(in the rows, 128 means zero)
Each path is a new rotation, seen through one point. The rows after it are directions, each followed by how far the rotation turns it, in degrees each step (0 if it stays put).
Each turn is a multiple of 5 degrees from 10 to 175, or 0.
Each row of a path follows its step; steps can be skipped.
path 1
step 1: [134 129 139 131 128 118 136 125 121 124 128 132 131 136 132 134 120 129
 121 134 135 126 129 119 131 129 127 136 127 124 133 132 129 127 121 124
 127 133 125 132 127 139 127 124 140 123 125 123 128 128]
step 5: [125 136 143 120 131 130 137 131 120 125 124 127 130 126 133 124 136 127
 127 131 133 128 123 133 116 129 124 132 120 132 123 132 135 135 134 123
 132 133 130 128 128 118 125 128 128 126 124 126 130 134]
step 10: [132 136 141 129 124 132 121 133 122 126 130 124 128 129 131 127 125 129
 127 135 125 113 130 124 123 128 132 126 133 134 120 129 129 129 129 125
 123 122 129 116 136 123 125 132 135 123 135 122 130 133]
step 11: [129 128 137 123 123 129 125 127 129 125 129 123 121 135 128 110 129 123
 138 132 127 125 130 126 131 128 127 122 137 131 117 131 134 134 128 122
 125 134 138 132 126 125 133 127 130 125 135 128 135 131]
step 14: [129 127 133 133 127 128 131 123 122 123 132 124 131 127 133 134 127 127
 130 129 130 142 139 132 123 131 124 125 124 138 128 129 125 135 128 127
 132 113 119 126 124 125 126 131 137 130 132 133 124 118]
step 18: [132 131 134 127 128 127 130 132 120 122 140 130 129 132 128 127 122 129
 126 133 132 119 128 123 128 135 126 128 131 126 127 118 121 137 115 135
 122 133 128 132 126 119 120 119 132 122 128 124 129 121]
step 20: [131 126 132 131 126 125 133 126 130 139 123 134 126 130 127 128 128 133
 137 134 134 139 133 129 123 134 139 129 128 126 121 136 129 139 137 128
 136 128 123 125 129 133 138 126 132 124 123 132 131 127]
step 23: [131 130 131 114 128 132 128 122 124 126 134 123 122 128 122 125 127 121
 127 123 127 136 116 129 123 125 120 125 133 134 118 121 129 127 124 127
 130 138 122 131 128 125 122 125 140 125 133 128 132 125]
Directions:
[129 128 126 126 126 128 129 128 127 127 130 128 129 129 128 128 126 130
 127 128 130 127 130 132 127 125 131 129 129 128 128 131 130 129 126 129
 129 127 125 127 130 127 125 127 129 129 127 129 130 128]
170
[127 128 128 128 129 130 127 128 128 128 130 128 125 128 126 128 126 127
 132 125 131 129 129 127 128 126 126 126 127 127 128 131 127 126 126 126
 127 130 128 128 127 126 130 126 129 129 128 127 128 128]
95
[128 129 129 128 129 129 127 130 128 127 130 127 130 126 127 126 129 128
 128 130 127 130 128 128 127 128 124 129 130 125 127 131 129 129 128 125
 126 126 129 128 129 129 128 131 128 131 125 130 127 130]
125
path 2
step 0: [125 132 121 137 132 135 123 125 128 117 141 134 127 124 123 129 131 125
 131 126 132 131 118 119 134 125 129 122 133 131 124 138 126 124 129 126
 127 128 129 128 124 129 128 128 120 132 122 128 136 126]
step 2: [135 128 125 134 132 126 129 130 118 110 125 127 130 127 126 123 128 130
 124 120 125 130 125 129 132 129 123 117 123 125 126 132 139 122 129 127
 115 128 127 128 135 134 128 131 126 128 126 128 131 128]
step 5: [124 129 119 136 131 130 132 127 130 128 125 130 136 124 125 132 126 125
 130 124 132 130 125 121 120 124 132 128 130 124 128 136 133 131 129 131
 131 133 121 122 141 122 128 120 122 141 118 125 130 128]
step 8: [132 117 126 131 123 130 132 124 138 127 140 126 133 139 130 123 125 124
 137 134 127 129 125 130 132 138 130 131 130 123 121 131 131 129 126 129
 139 122 126 125 128 128 126 121 130 131 129 129 133 135]
step 10: [127 127 134 130 130 130 133 127 125 123 135 120 137 129 132 122 127 140
 128 128 130 128 131 132 126 127 130 132 123 132 128 139 134 136 131 138
 132 131 123 124 128 125 129 122 120 132 123 123 140 134]
step 15: [131 130 132 120 118 131 122 123 137 125 136 118 130 125 132 122 125 127
 135 138 133 128 130 129 131 127 133 134 130 127 124 131 133 135 128 135
 123 125 125 122 136 132 135 126 132 131 123 120 126 133]
step 16: [128 124 121 120 122 135 125 127 122 129 133 139 129 132 126 126 134 116
 128 121 132 129 128 129 126 132 126 132 119 128 123 125 121 129 130 124
 131 131 135 121 132 121 126 128 135 132 136 118 129 121]
step 17: [125 132 131 117 128 129 132 117 123 122 132 118 132 126 132 138 125 132
 131 123 133 129 133 127 132 131 136 139 128 135 124 131 132 125 131 129
 126 131 119 134 124 127 133 123 124 127 134 120 129 128]
Directions:
[128 126 128 128 128 128 129 128 127 131 128 129 125 128 126 131 129 130
 126 125 125 129 130 130 128 127 128 127 129 127 127 129 129 127 129 127
 125 129 129 127 127 128 127 128 131 128 133 128 127 127]
145
[126 129 128 127 128 126 126 127 124 130 129 126 131 129 128 128 130 129
 131 128 126 128 129 126 127 127 127 127 128 127 129 130 125 128 126 129
 127 128 130 129 125 128 127 129 129 128 128 127 132 126]
110
[128 129 131 127 127 128 126 129 128 128 127 128 128 128 130 129 128 127
 127 130 129 128 129 129 125 127 129 130 128 128 126 125 124 129 129 125
 126 125 126 127 127 128 131 128 126 126 131 125 128 126]
10
[128 130 130 130 128 126 129 128 128 128 125 130 130 129 125 128 126 129
 129 128 128 126 128 126 128 125 127 130 126 127 128 126 127 131 129 127
 127 131 127 129 128 130 127 128 128 131 128 130 128 130]
45
